Each path below is one point turned by a fixed rotation once a step. After each direction that follows a path, write how fast that rotation turns it, in degrees each step (0 if it stays still).
Each turn is a multiple of 5 degrees from 10 to 175, or 0.
Each row of a path follows its step; steps can be skipped.
Rotation 1:
step 0: [ 10   1  10  -2  -2  12 -16   6  -8  17  20  15   7   4  18   0  13  19
  12  -7   2   0  -5  -9 -11  17   5 -12  24  -6 -13   0  -4  20   3  -7
 -17   5   5  14   8 -31  10  -6  11   5  -7  31  24   2  20  -3  -6 -15
 -11  18   5]
step 1: [ -1 -11   9 -14  24  19  14   5  10  -5 -17 -28  -1   5  11 -10  17  -1
   1  -5   3  -8  -4 -15  19  25   2  16  10  -6  -5  -9   5   6  -6   1
   5  16  12   7  34  -1  21  10 -29  13  -5   2  18   2  -4   9  -4   6
  14  -6  -4]
step 2: [ 18  17   3   7  -7  27 -16  14   6   7  -5 -10  16   9  -9 -17  10 -15
  18 -18   3  -6   4 -24  -8  22  10  -1  -4   2 -13 -17  -6   2   6  23
  -7 -19   8 -35 -17  -4 -12  -1  -4  16  15   1  -4  12  -2   0   1  11
   6   7  11]
step 3: [ 16   7  -2  -6  10  -3  15   3  -8   3   3  -1  19   0   6  -1   9 -20
   6   8  12 -16  -4 -26   0   2  12  16   7   3  19  10  14 -11  -6 -11
   3   0  -5   7   4  -2   4 -13  28  13  11   5  -5 -13 -45  19  21  18
  -8   3  -8]
step 4: [ 13 -28 -15  25   8   2  11  10  -4   6 -10   7  -9  -2  -1   4  -4   4
 -20  -6  10   3  -5 -17   6  -4  -6  -3   5  16 -14   9   4  -1  -4  12
 -30   4  -2 -24 -19   3   9 -19   8  18 -16   3 -18 -29  15   8  16   9
  12  12   3]
step 5: [  6 -17   7   7 -21  13  -7  -2   3  -6  15  -7  12  -9  16   4   8  -7
  25  -7  10 -19 -11   6   8  -4  14  11 -10  13   7  26  -3 -13   3  -2
  12   4   7  20  -1 -17   2 -15  -9 -17  -5 -14  -4 -28  31  26  11   3
  -8   0   6]
step 6: [ 16 -20   7   7  -1  15  16  12   1  -5  24  -1 -20   7  -5   4  13  -8
   8   5  -6  13 -24 -17   2   0 -12   0 -23   9  20 -10 -22   5  -3 -22
  -6  -6  13  -1 -15  17  31   2 -15  -4 -12 -20   7   0  -4 -17  -6   0
   6 -10  14]
step 7: [ -5  -6  -2  31   1   0 -14 -10  -4  10   6   6 -11  22   2  20 -12 -10
  23  -5 -33 -18   3   0  -9   8  11   0  -6   6   8  -2  -9 -18  -6   2
  37  -3   8   2   0  -7   7 -16  -7  24  13   4  -2  -3   3 -25 -10  14
  -1   5 -12]
step 8: [  5  -6  -2  13 -14 -32   4  15 -12 -13   4  -4   3   9  -7  -2  18  12
   8   1  -2   3   1   5 -17  11 -13  -1   0 -13   1   6   6 -27 -12  -6
  -2 -25  -9  -1   3  19  15   4   2 -11   1  13  15 -21 -19  10 -27   8
  28   7 -18]
step 9: [ -6   5 -17 -16  -7 -12  18  15  -9 -39   0   3   1 -23  11   1  -3 -17
  -5  -9 -22 -16 -17   3  -8  -7  -2 -25  10 -13   1  -6   0  -4   0   2
  20  10   1 -18 -10   2 -16  -4  -5  18 -12  -2 -11 -12  19  -7  -4  -2
  15  17 -12]
step 10: [  1   5   3 -20  -1   4   4  -7 -33  14  10   9  15   9  13  -4  -4  -9
 -10  -5  14   1  -5  20 -13   0 -16 -31 -10   1 -12   8  -7 -19 -14  21
  24  12  -1   9 -21  -2  19   1   0 -13  -3 -17   2   4 -10  25 -10 -12
   6   3  16]
[ 6 -2  3 -4 -7 -2  0  6 -4  4 -2  3 -3  2 -7 -2 -6  6  0  1 -1  2  3  0
  1  6 -3  1  0 -1 -5 -2 -3  0 -6 -1 -3  1  4 -2 -4  2  2 -5  0 -3 -1 -2
  2  1 -3  5  1 -3  2 -3  1] | 175
[  3   1   2  -2   0   3   2 -10  -6   1   4   1   0  -1  -2   3   1   1
  -1   1   1  -2  -4   1   2  -3   5   1   4  -1   4  -2   2  -2   1  -5
   3  -2   0  -6  -6  -2   2  -4   4   4   0   0   0   8  -4  -2  -2  -1
   3  -1   8] | 100
[ 3 -7  3 -1  1 -1 -2 -4  5 -2 -1 -2  6 -4  2 -4 -1 -4 -3  5 -1 -2  6 -6
 -1 -2  2 -3 -2  1 -4  0  4  5  2  4  1  3 -2 -5 -3  4  4 -3  4 -1  3 -4
 -1  1 -2  6 -1 -2 -4  0 -1] | 45
[-5  0 -2  1  0  0 -1 -3  6 -6  5  0 -5 -2  0  2 -1 -1  1 -4  2  0 -1  3
  7  4 -1  0  0 -7  0  3  3  1 -4  1 -5  0 -3 -3 -2 -4 -2 -4 -2  4 -1 -4
  9  0  0  7 -2 -4  1  2 -1] | 90
Rotation 2:
step 0: [ -3   4  -2   2  10  -3  -2  -6  -1 -10  -3  -4   3   4 -11  12  16  23
  11   4  -4  -9   3  -5   4  -2 -24 -12  36   2  11  -9   6  13  18  10
   8 -10 -23  -4  -8 -17  -5  -2  14   9  12   6 -13  12  -2  -3 -11 -12
 -13  -6  22]
step 1: [  2 -19  18  14  13   5 -10   2  17   6  -6  10   7  -8 -20   4   4  -6
  -1 -17  -3 -15  12  18   9  -3  -8  -8   7  -2  -4  -4  14  20  12  10
   2  -9 -14   4 -10  -8  16   3  -2   5 -17  10 -15  -9  12  -1 -29   6
  -1  -4  17]
step 2: [  5  13  23   9  31   3 -20 -22  -6   1 -11   1   3 -12  -1   7   3   1
   4  -6  -4  -8  -8   0   4   9 -17  -7  10  15   3  -2   9  10  -6   4
  -3  -5 -17 -13   3   0  -2 -18  -1  18  -3 -25 -12   6  15  12 -20   9
  14  12   0]
step 3: [-26   0  13   6   5  16   3 -21   4  10 -18  -1 -11 -12 -22  -4   5  23
   6  -4   5  17 -10 -14   1  15  -5   9  19   3   4  -4  -6  21  18  14
   5   6 -14  -5   1   2  12   2   5   1   4   0  -5   2  18  -7 -14  -4
  15  -2  12]
step 4: [ -1  -1   6  -4   8  21  -8   0  11 -17 -29  -1   8   0  -9  -8   3  12
  10   5   2  -9  -5   7  -2   2 -14   3   9 -24  10  -4  18  16   5 -16
  17 -22  -3   1   4 -14  15 -10 -11  12   4 -11   0  -2  14  -7 -11   3
   9 -13  23]
step 5: [ -5  15  -4 -14  19   2   5  -7   4 -11  -4   9  -7   2 -23  -6  11   3
  -9  -9  11 -16  11  -7   2  -7  -9 -14  13  13   4  -8  -5  18   2   8
  -2 -12  11  10  -1   9   4 -28 -12  13 -14  -8 -10   5  11 -10 -30   5
  11  -4  15]
step 6: [-12  -2  18  -3  11  13   1 -30  12  -6 -11  -3  14 -10 -29  22  17  17
   5 -13  -1  -6  -7  13  -9  -6   8  -2  -1  12  -2   3 -14   2  -4  -9
   7  -7   6  -6  22  -3  10 -11   6 -12  -7   1  -5  -5   9   0 -16  12
  18   7   4]
step 7: [ 10   6  18  -1  -9  -2   6 -21   6 -14 -21   1 -11  -2 -20   3   2   9
   4   4  11  23  -4  -1   1  -9   8 -12  14 -20   9 -14   3  20 -12  -6
  10   3   0  -9   9 -11   9 -26 -11  14  10   2  -6   6   9   7 -13  -7
  16   9  -8]
step 8: [  2  -4   0  -7 -18   1  -9 -10  -5  -7  -8  -1 -12  10 -24   0  14  25
 -15 -15 -12   4  -4   9  -5  -8 -28   6   6  -6  -3   5 -16  16  -3  -3
  -1 -13   9  18   1  -9   5 -21   1  11  14   2  10   3  17   1 -20  -6
   1 -10  13]
step 9: [ 22  -4  -2 -12 -13   8 -12  -3  19  -6   3  19   4 -12 -18   1  17  18
  12  -7  -3 -15  -6   6   4   5 -11  -1  -7  -6   0  -2  10   9  -7   3
   8  -1  -5   7  20   6   1 -40   1  -8 -16  14  -8   1  -1 -11 -19   2
   6   9   4]
step 10: [ 13  13   3  -5  -9  21   0  -4  -6  -6 -12  -6  10   3 -27   7  15   1
 -10  -7 -10   8  -6  -6  28 -19   3   6  12   3  -3  -6 -10  14 -12  -6
  -5  -6 -15   3  17   7   1 -14   8   1 -11  -6 -18   7  -6  19 -19  -4
   7  20  -6]
[-3 -4 -3  2 -3  1  1  1  0  2  2  3 -3  0 -4 -1  0 -5 -5 -6  1  5  2 -1
 -1 -4  4  7  0  0 -1 -3 -5  5  1  0  1  2  0  6 -1  4  4  8 -1 -1 -1 -3
 -4  0  4  2 -6 -3 -2  4  3] | 160
[-1  1  4  5 -6  3  8  4  0 -2 -6 -2 -3  5  3  4  0  2  0  2  4  0  1  3
  3  3  3 -5 -1 -5  3 -2  0 -1 -1 -3 -3 -3 -5  8 -2  0  1  2  5  3  0  3
 -4 -2 -2  3  0  4  2  0  3] | 110
[ 1  0 -5  0 -6 -5  0  6  5  5  1 -1 -2  0  2  4 -2  2 -1  5 -1 -5  0  3
  4 -3 -5  0  2 -2  3 -1 -3  3  6  0 -1  2  4  1  4 -8  3  3 -6  6  1 -2
  2  0  2 -3 -2 -1  0 -3  3] | 95
Rotation 3:
step 0: [ 12  -6  14 -28  -3  -1 -11 -17   3  10  11 -14  -2   9   1  16 -21  -1
   3  -2   3  -5 -10  -6   8  -2   3   9  -9  -1  14   8  -2  -5  -7   0
   2  17  15  -5   6  -8   7  27  32  -2 -20 -30   1 -22 -18   1  -6 -16
  14  21  14]
step 1: [ -6 -20  -8  16   1   8  -2  -1   3  38   3   1  -9  19  10 -14  -3  -4
  17   6  -1 -15 -20 -13   8 -11  -9  13  -6 -11   1   0  19 -23  -2  -7
  -6  21   7   8  -6  16  18 -20  10   9   2  15  -1  -7 -10  14  20 -17
   4 -22  -7]
step 2: [  8  -9 -23  -7 -20   3  -6   6 -15   5   4   2  -6 -20   9  -2 -33  -9
  16  10 -18 -18  12 -17  17   9  23   4 -11   3  -1  -1  -3  17   6  12
   4  -2 -12  18 -19   4  -9   8  -3 -11   2  22  12  26   8  11  13   3
  15   3   4]
step 3: [ 19  10   6   7 -14  15   1  16  30   7  -2   2   6   3  -3   6  13   0
   2  23  -8 -13 -11  -1 -24   2  11  -5  14 -11 -12  14  -4  24   8   6
 -14   8   6   6 -24 -15 -17   8  12   7  25 -24  13  14   5   8   1   6
 -16   1 -11]
step 4: [-18  -4 -11   7  -9   1   0 -10 -13 -25  16  -9  -6  22   9  -7  16   5
   2  17  12 -16  -1  -8 -19   9  -4   0   7  11  -3 -15  22  15  -8   2
   5  -2  -2 -21   8   2   7  -9  23   5 -27 -18   3  20  27  -4   4  21
  -8   0  -7]
step 5: [  1  25  -6  28   0  -6 -11  18   0  -7   6  12  -7  -4 -10 -12  -4   6
  -8 -19   1 -22   7  -1  21  11 -16  -4  -6  37  21   2  -5  -4 -13  -6
  -4  -8  12   7   0   4  21  18  10   0   2 -32   4   8 -10 -17  -1 -12
  -4  -1   2]
step 6: [  0  -4 -19   6   6  14   2  -3   8  13  10   4 -14 -10  14  13  10  -5
   3 -23  15   7   6  20   6 -25  18   9 -15   5   4 -13  23 -10 -28  -3
 -12   1 -10   2  -1 -20   0  -3   1   7  13 -10   4  -3 -17   1 -18  12
  25  -2 -28]
step 7: [  5 -33  10 -18 -15 -27  17   4   0   6   5   6   9 -29   7  10  -2   0
  -6  -2  -2 -15   1 -19  -3 -11  -8  -6  -3  -9   9   3  11  15 -19   0
   4   7  11   6  -9   5  23   2  -4 -12  16   8 -27 -13   9 -25   5  19
  10   0  -9]
step 8: [-12 -17  11   3   9   4   8   7 -17   1  -7 -38  -9   3  15  14   5  25
   1   0 -27   9  -1   5  -3   3  -7   2 -18 -11  -9  19   7  -4   4  17
  -6 -13  19  34 -13   4  -2   8   9  -7   7  -4  -8  13   1   0  -9 -14
 -21  10 -13]
step 9: [  7   8   6 -22 -10   8   3  -9  20  17  -6  -6   8  26  17  14 -18  -9
  14  13  13  -7   6  -1  16  19  -6  -3   8 -11  -4   4  -1  -8 -26  -1
  -3  -7  -1   2  14   8   8  16  22  -8 -26   8  13   3   0   7  -7   6
 -19  32 -11]
step 10: [ -6  14  -3  20 -15  -2  -9  14   5  16 -13   5   3  21   1  11  -4   1
  11 -17  -3  -4 -27  -7  17  -7 -13 -11   8  15   8  -9  34  10   7 -11
   3   4  -3  -4 -20  -2  10  -6  19  -4   4  23  -3  -6  -7  23  13   6
 -23 -14  18]
[-3  6 -4  7  2  2 -1  0 -2  3 -4  2 -1  0  0  3 -3 -3  4  4 -3 -2  3  2
  7  1  1  7 -1  2  1 -1  1 -3 -2 -5  0  5  2 -5 -1  3 -1 -4 -3 -6 -3 -2
 -1 -6 -3 -2  1  0 -4  4 -2] | 85
[ 1 -3  3  1 -6  2 -2 -5 -4 -3 -7 -5  3  0  2 -2 -2 -3 -2 -6  1  7  0 -1
  1  1 -3 -6 -1 -7 -1  0  3 -2 -6  2 -2  4 -3  1 -5  6  2 -1 -2 -2  0 -3
 -2 -3 -6 -1 -4  0 -1  3  0] | 40
[-1 -3  1 -2  5 -1 -1 -1 -5  1  3  7  2 -2  6  3  0 -3 -2  0 -2  2  2 -2
 -3  2  1  2  3 -3  4  0  0  9 -1  1  2  4  1 -3 -4 -4 -4  1 -2  3  5 -2
 -3  1 -6  2 -3  3 -8 -2  2] | 90
[ 1  5  1  5  3 -1 -3  6  6  3  3 -1  1 -3  1 -1  2  3 -5 -3  0  0 -8 -5
 -2 -2 -4  2 -2 -2  1  1 -3 -1  1  3 -3  1 -3 -1 -2  5  2 -4 -1  1  7  0
  3 -5  2 -1  1 -3 -8  1 -2] | 160
[ 1 -3  1  9 -2 -4 -3 -2 -1 -4 -1 -2  4 -6 -3  2 -3  3 -2 -6 -3 -2  2  2
  2 -2  2  2 -4  2  2  8 -1  3  3  2  6 -2  3 -2  2  1  2 -1  2 -7 -1  2
  4  4 -2  2  1  3 -2 -2  6] | 130
[ 8 -4  3  1  4  5  2 -1  5  6  2 -1  2  2 -2  4 -1  0  2  3  5  3  3  4
 -6 -3 -3 -2 -4  1  0 -1  2  2 -7  0  2  2 -2 -8  0  4  0 -3  1  0 -3  1
  0  3  1 -2  6  2 -1 -4  1] | 125
Rotation 4:
step 0: [ 19   2  -7   2  -2  -1   0  -7  10 -11   1  -9 -26  11  14  -4 -16  -2
   7 -15  23  -4  14  -2  -3  19   8   2   9   9  -8  -6  12 -17   4  -1
  -5  -6  18  -1   5  -4  23   4 -11  -2 -10   9   8 -11 -10  -2  27 -28
   2 -17  -5]
step 1: [ -1   0 -14  -1 -25  -1 -10  -6  22   1  -5   2   8   7   7  12  -6   1
   5  -4  -8 -27   8  -3 -18 -12  -8   9 -11  -1  13   9  -2  -6  15 -15
  -7  -8   4  -4   9 -21 -11   6  -7 -25 -16 -29   5   8   9   7 -17  -9
  10 -10   0]
step 2: [ 21   3  -6   8 -17  14  -9   2   9  -4  20  -9  22   6 -10   2   2 -12
   0   0  11  11   1  10   6   3   5   6   9  21 -14   5  25   6  -8 -10
 -20  -7  -2  -7  14  20   3  -8  -6   2   5 -22  -1  -8 -10 -17  -2 -27
  -5   0  -5]
step 3: [ 14   9 -27  -8   2  18  -3  -7 -10  13  -6 -12  -9  21  -9   7  -3  10
  17  -1   2  -8  12  25   2  -4   7  -3  -5 -13 -18   2   6 -12  10  -2
   6  -7   7 -10  -3  -1  11   3   2 -30 -11  12   5   6  -1   3   3  -4
  11 -31 -13]
step 4: [ -7 -10  -4 -19 -11   0  -6  -4  25 -21  -5   3  -1  19  -8  10 -19   2
 -21 -14   8   8  11   4 -20  -1  -6  16  13   5  -2   8  -8 -18   6  -9
 -14 -16  -2  20  -1   4   5 -15  -6  -6 -13 -17   6  -9  -2   6   9 -24
   4  -1   6]
step 5: [  6  13 -23  21  -7   4 -14 -11  31  12   2  -3  -8   9   8  -7  -7  -7
  17  -6   6  -5  -3  -9   4  14   7  -1   3  12  -1  13  23  -3  11  -9
  -3 -12   6 -21  12  -9   6  18  -5   4   3 -13  14  17 -16  -4   2 -13
  11   0 -13]
step 6: [ 10 -10   0 -13 -20  12 -12   3  -2  12   7 -14  19  13 -17   4  -7  -3
   6  -1   4   0  16  22  -5 -14   2  17 -25   5   7  -1  -3  -4   0 -22
  -6 -14  -6 -17  10  12  -4  -3  -5 -26   3 -14 -21   5   7   8  -6  -5
  13  -8   1]
step 7: [  7  14 -23 -14   2   3 -16   0  10  -2   2   2 -14   2  -6  11   5   9
  -8 -16  10   5   0  12  -6   2  18   1  15  12 -20  19   5  -8 -17   9
 -14 -11 -10  -3   0  27  18  -6  -1  -6  -9   6  11 -10 -11 -20   0 -21
   3  -8 -12]
step 8: [  6   9  -9 -14  -4   4 -13   4  17   5 -19  -7 -15  17   7  -6 -11  -1
  12  13   7  12  10   0 -11   3  -8   6 -11   0  -7 -10  -5 -14  10  -4
   6 -14  15  -5   7 -22   4  -2 -16 -19  -4  -6  24   7   1  17  19 -15
  23 -12   5]
step 9: [  4  -5   1  13 -14  -4 -11   9  21  -5   6   3   5  10  -8   3  -5   9
  -7 -17   4  -7   1   7  -9   1  -1   3  -3  20  26  32  -2  -4  10 -17
  -2 -14   2   0  14  13  13   2   1  -8   7 -24  -1   2  -4   7 -22 -30
  -3   9   2]
step 10: [ 11  11 -13   4  -4  13 -25  12   2  13   1 -10  15   4  -9 -14   3  -5
  14  -2 -15  10  10   3   0  -3  14   7  -7  12 -20  10  18  -1   2  10
 -11 -19   3 -24   3  12  -3   1  -2 -13   4 -13   8   1 -14 -18  14  10
  14 -14 -19]
[ 5  0 -3 -3  1  0 -4 -1 -6  1  3  2  7 -4 -2 -3 10 -3 -1 -4  3  2  4  3
  1 -3  3 -3  2  1  1 -1  5  5  3 -4  1  2 -2 -6 -2  4 -4  1 -2  0 -1 -1
  1 -2 -1  1 -4  4  3 -1  3] | 90
[-5 -4  2  5  0  1  0  2  5  2 -3  0  6 -5  2  0 -2 -3  1 -1  0 -1 -6  1
  1  5  0 -3 -4 -3 -1  2  1  6 -1 -2  3 -1 -1  1  5 -2 -1  2 -4  0 -5 -2
  0 -7 -7  7 -4 -3  4 -1  1] | 95
[-3 -3  1  5  5  6 -4  1 -2  0  3  1  3  3 -3  1 -3  2  3 -2 -7  2 -3  2
  0 -5  3  0 -1  0 -1 -2  2  7 -3  0 -5  5  4 -3  3  3  3  0 -1 -4  2  4
 -7  3  3 -4  0 -2  2  3 -3] | 95
[ 7  0 -2 -6  4  1  1  0  0 -5 -3  4 -4 -1  0  2 -4  0 -2 -1  0  8 -4  3
  0 -2  4  0  1 -5  0 -3  4  0 -2  2  9 -3 -3  3  3 -3  2 -7  3  0 -5  4
 -1 -2  1 -1 -2  0  5 -2 -3] | 90
[ 3  0 -2 -2 -1  1 -1  0 -8  1  1  5  0  1  0 -3  0 -1  1 -2 -2 -8 -5 -8
  1  3  1 -5  0 -4 -3  3  3 -3 -4  5  0  0  2 -4 -2  3  2  2  6  2 -2 -4
  1  3  0  4  2 -4  9  0 -1] | 155
[-3  1 -2  7  0 -2  1  2  4  4 -6  1 -2  1  1 -2  5 -1  3 -1  0  2 -1 -3
  1 -1 13 -3  4  3 -2 -3  1 -3  0  4  2 -1  2 -3 -4 -4  2  4  2 -4 -3  1
 -1  3 -1 -2 -5  2 -3 -6 -3] | 155
